In the data rows, 128 means zero.
Here is a table of points, one per row:
[158  71 117 120 158 177  85 104 131 130 172 157 114 128 137  74 157 143 184 153 146 132 118 117 143 125 137 127 131 127 125 137]
[ 83 130  92 136  93  66 172 197 147 138 145 132  88  83 115 119 162 112 170 129 131 108 137 133 148 118 132 108 171 124  44 124]
[138 116 188 135 137 113 136 182 107 138 146  47  62  92 147 149 161 123 112 107 131 145 130  90 141 167 128 154 148  70 162 112]
[125 124 139 103 176 160 120  78 143 148 136 107 199 129 142 149 141 140 123 183  95 109 188 121 109 158  99 118 129  92 131 128]
[133  45 215  78  87 198 145 133 170 114  99 158  77 191 105  59  71 137 117 133 135 132 134 125 122 132 135 115 129 113 109 135]
[171 157 188 134 127 121 196 255 195 109 149 193 144 120 117 186  86 181 126  63 124 143  73 172 180 169  88 177 136  92 126 117]
[172 141 150 148 153 109 134 144 148 247 162 161 128 191 180 129 102 179 112 148  80 106 107 139 153 110 101 130  86  99 148  67]
[ 87 136 117 166 117 152 108 101 114 128 135 146 158 190 122 187 152  67 115  85 176 157 118 119 143 108 115 131  77 116 126 161]
[127 111 153  80 174 125 125 118 127 162 131  89  99 137 149 112 141 129  81 142 118 146 123  96 132 152 131 211 153  86 147 151]
[137 132 156 174 146  77  71 147 135  91 109 121 154 180  64  67 105  86 141  81 189  90 116 128  88  51 135  82 185 136 176  84]
[152 105  90 167  59 135 134  94 152 113 180 116 148 126  96 153  77 101 121 102 116  97 136 109 118 173 166 123 130 157 121 167]
[127 129  76 110 136 142 134  70 124 130 150 108 187 194 109 154 108  60 134 139 150 142 115 126 105 142 122  97  80 131 167 172]
[154 110 169 155 125  61 152 213  93 124 118  94 106 127 135 120 164 154 129 167 122 158 126  92 151 147 127 145  93  73 158 141]
[151 107 163 101 132  88 101 146 129 144 132 107 152 115 166 112 114 146 168 165 116 110  59 146 106 176 118 181  85  55 178 109]
[103 152 117 137  70 147 112 142 120 101 109 104 111 132 159 110 113 115 132 175  90 152 134 139 168 121  78 125 170 164 110  66]
[113 154  99  89 143  81 197 158 141  82 106 135  66 190 160 155 102  91 163  59 104 117 126 100 159  79 166 106  96 171 111 138]
[137  63 110 101 181 114 126 121 116 159 127 149 157 121 165  83 130 114  86 124  59 117 119 102  86 139 126 168 162  96 114  76]
[ 98 142 175 160 196 128 189  98 141 112 134 110 183 111 119 176 145 159 110 170 140 123 117 132 128 119 132 131 133 139 120 122]
[169 103 148 102 178  94 140 129  78 142 123  97 179 145 136  57 117 156  73 156  72 143 127  94  98 137 106 168 122 121 111  80]
[116  89 131  93 163 126 100  79 108 170 133 102 119 126 164 133 127 110  89 131  99 125 129 111 120 132 103 188 145  86 132  64]
[138  90  68 146 105  97 128 134 152 135 143 184 219 152  97  98  79 105 122 130  82  64 154 105  85 135 167  99 146 197 123 177]
[103 169 126 149  82 127 142 147 149  83 112  98  87 117 133 120 172 134 119 125  99 170  97 126 144 117  92 117 176 162 140  75]
[141 118 170  65 182 135 103 112 111 189 170  86 125 105 152 109 124 127  88 110  87 133 116  99 114 152 103 195 127 162 118 149]
[134  81 109 110 167 101 125 118 102 131 116 116 151 101 129  88 126 115  79 134  73 130 133 136 114 132 124 184 179  62 129  76]
[121 121  89 153  90 133 160 102 143 115 124 149 139 174 120 174 120  92  96  92 197  96 134 126 128 133 121 143 133 112 116  98]
[114 145 126 140  95 114 136 112 137 130 158 161 147 171 127 157 113  79  90  98 152 107 142 104  80 123 173  83 102 156 136 184]
[124 148 148 138 181 161 180 118 127 142 130 130 146 113 132 165 142 144 125 159 100 132 184 108 109 179 115  95 103 102 122 115]
[113 130  48  48 148 204  74  58 126 159 169 141 242 134 166 143 103  52 121 118 106  77 121 175  78 145 157 120  97 129 111 156]
[104 128  88 122 112 132 151 117 165 112 100 153  61 139 113 185  41 119 111  83  87 101 105 120 133 162 162  91 106 161 170 168]
[119 158  94 110  91 160  96 113 139 108 107 121 131 130 152  91 146 132 119 190 115 128 147 167 117  87  51 163 130 123 101 113]
[132 117 119 132 157 147 112 121 140 109 156 154 112  99 116 148 176 184  94 153 111 134 149 130 124 155 106  86 117 116  97 145]
[ 97 152 129 126  84  64 167 138 128 113 114 144  61 127 131 111 195 111 168 142 140 139 121 140 136 118 122 105 149 139  93 119]
[ 94 120  90 125 108 143  98  80 102 119 153 161 200 175 156 154  95  79 133 109 147 119 139 110 137 107 154 126 108 103 106 173]
[ 96  83 120 117 167  97 131 129 112 113 123 113 108 105 132 117 106 115  76 129  80 124 141 114 141 126 122 167 183  76 151  63]
[166  87 184 163 158  89 108 187  75 139 105 130 141 141 149 114 159 105 124 169 101 175 162 121  85 164 111 152 132  74 145 117]
[143 113 156 153 122 148 174 151  96  83 142 151  80 117 118 111 180 199 158 131 189 160 139  86 145 158 131 110 120 197 188 106]
[111 140  74  92 125 156  78  68 169 117 170 129 166 125 117 149  78  45 105 127 128 100 122 143  98 171 185 122 125 153  99 166]
[112 142  84 155 100  97 172 144 136 106 147 134 124 134  92 179 130 114  73  75 196 141 136 112 128 115 178  71 100 122 136 181]
[116 161 144 126 165 134 118 120  60 155 120 138  60  87  42 151  78 198 166  70 171 133 130 110 134  56 136 140 154 118  89 123]
[142  92 105 139  90 108 137 120 149 113 143 125 140 141  95 181  82 105 111 111 146 126 145 124  99 153 135 112 147 195 151 201]
[128 150 162 141 155 180  78  81  91 160 109 120  93 116  70 200 113 191 192 122 148 130 109 111 108  49 152 115 154 117 115 155]
[150  92 130  81 152 148 136 115  76 121 156 140 134 122 136 128 123 207 179 152 160 171 123 131 145 151 146 131 130 194 118  91]
[106 149 125 126  81 158 135 167 103  87 173  84 125 135 170  49 173 153 100 121  80 108 123 241 104  86  84 136 115 147 106  90]
[191 118 169 130  71 195 177 194 172 201  98 203 214 113  98  56  77  75  86 123 139 132 107 120 212 113  35 211 100 190 154 105]
[120 145 191 124 104  90 109 197 159 196 127  89 130  70 155  68 133 146 150 150 158 151  87 121 163 168 172 155  58  77 165  78]
[129 116 156 143 174 160 156 102 118 126 112  66  80 106 141 170 119  56 188  87 100 164 128 236 122  72 166  97  82  95 108 195]
[145 138 132 153  84 130 164 107 142 128 151 156 152 139 112 194  85 116  91 116 131  91 130 148 149 111 177 127 178 147 157 187]
[103 175  91 124 116 110 130 135 163 144 133 120 130 125 124 123 140  96 168 179 147 147 126 146 123 140 119 140 156 146  78 113]
[128 128 142 137 177 118 146  72 130 123 148 137 195  85 150 115 141 138 103 148  67 131 116 125 150 117 142 114 130 134 124 131]
[145 165 105 152 164 111 149 152 121  89 126 169 114 121 126 155 144 208 133 173 139 151 168 100 120 148 106 147 105 126 113 172]
[182 129 166 111 178 192  63 116 110 106  90 118 136  98 116 146  97 138 180 100 148 135 128 114  93  85 162  85  82 112 139 103]
[136 157 130  97  65 151 119 135 121 125 107  94 112 139 179  82 123 132 112 147 123 151 125 204 129 106  96 111 162 169 109 111]
[147 163 154  99 128 139 129 144  95  98 139 146 114  96 125 182 182 166 143 139 150 141 149  80 167 169  93 119 109 114 136 176]
[ 95 153 125 130  84 141 113 135 127 123 106 100 133  88 174  85 119 131 136 145  92 148 121 146 147 114 116 128 170 153 139 147]
[ 95 132  87  58  90  95 104 104 145 150 141 123 142  72 175 132 129 110 175 164 120  90 102 176 109 109  91 121 137 125  64  90]
[ 78 110 176 167 128  86  67 145 208 122  27 102 174 122  66 145 154 207 143  19 150 130 226 148 169 135 176 131  63 165 151  69]
[155 156 151 143 143 162  54 115  85 155 114 149  87  98  62 187 125 160 177 104 144 155 104  90 107  52 175 117 140 113 136 118]
[157 156 159 200 177 147  69 178 106  98  51  76  73 135 108 107 110 124  96 151 222  71  75 162 174 101 189  89 173 150 110 134]
[114 172 124 132  98 124 136 114 162 126 133 110  33 105 131 122 177 108 167 114 164 115 120 113 169 144 104 135 152 124 135 130]
[120 142  96 113  63 118 135 159 129 106 105 111  79  86 130 116 167 160 113 137 126 115 149 145 173  61 140 132 116 119 138 138]
[148  89 112 144 172 142  94 120 114  97 166 178 114 114 127  96 143 156 160 146 171 149 144 136 142 153 146 108 131 163 161  78]
[159 140  88 119 161 150 115  91 127 110 153 150 149 112 160  90 134 171 127 144 124 132 163 115 120 155  52  89 143 110 107 150]
[ 84 132 111 195  97  87 179 136  84 113 103 173 129 177  90 135 139 118  90  92 162 131 131  87  95 146 148  76  99 148 168 191]
[148 139  93 115  93 107 143 135 164 120  80 110  92 119 112  97 186 116 159 141 120 127 143 139 137 131 131 131 125 122 133 133]
[102 116  79 177 137 134 136  70 112 128 121 146 156 215 127 140 116  92 140 118 133 140 101 142  87 144 111 111  89 141 160 193]
[113 172 129 139  75 113 142 132 145 142  82 127  85 122 131 100 179 114 178 145 130  98 101 125 107 146 127 128 157 144  86 118]
Along one direction, these points spread out more than along any other. Take the direction at right angles to it along which they spread out most. Then take the direction at right angles to both along which they spread out most. Go by this last direction. Where along it does each point below lie, from 0 to 99? 50 is the average, and the first point above lies past it. One standard deviation of the points above along it is 16.
[ 98 142 175 160 196 128 189  98 141 112 134 110 183 111 119 176 145 159 110 170 140 123 117 132 128 119 132 131 133 139 120 122] 64
[151 107 163 101 132  88 101 146 129 144 132 107 152 115 166 112 114 146 168 165 116 110  59 146 106 176 118 181  85  55 178 109] 61
[104 128  88 122 112 132 151 117 165 112 100 153  61 139 113 185  41 119 111  83  87 101 105 120 133 162 162  91 106 161 170 168] 48
[103 169 126 149  82 127 142 147 149  83 112  98  87 117 133 120 172 134 119 125  99 170  97 126 144 117  92 117 176 162 140  75] 25
[114 145 126 140  95 114 136 112 137 130 158 161 147 171 127 157 113  79  90  98 152 107 142 104  80 123 173  83 102 156 136 184] 49
[120 142  96 113  63 118 135 159 129 106 105 111  79  86 130 116 167 160 113 137 126 115 149 145 173  61 140 132 116 119 138 138] 31
[166  87 184 163 158  89 108 187  75 139 105 130 141 141 149 114 159 105 124 169 101 175 162 121  85 164 111 152 132  74 145 117] 67
[113 172 129 139  75 113 142 132 145 142  82 127  85 122 131 100 179 114 178 145 130  98 101 125 107 146 127 128 157 144  86 118] 25
[ 95 132  87  58  90  95 104 104 145 150 141 123 142  72 175 132 129 110 175 164 120  90 102 176 109 109  91 121 137 125  64  90] 22
[ 87 136 117 166 117 152 108 101 114 128 135 146 158 190 122 187 152  67 115  85 176 157 118 119 143 108 115 131  77 116 126 161] 55
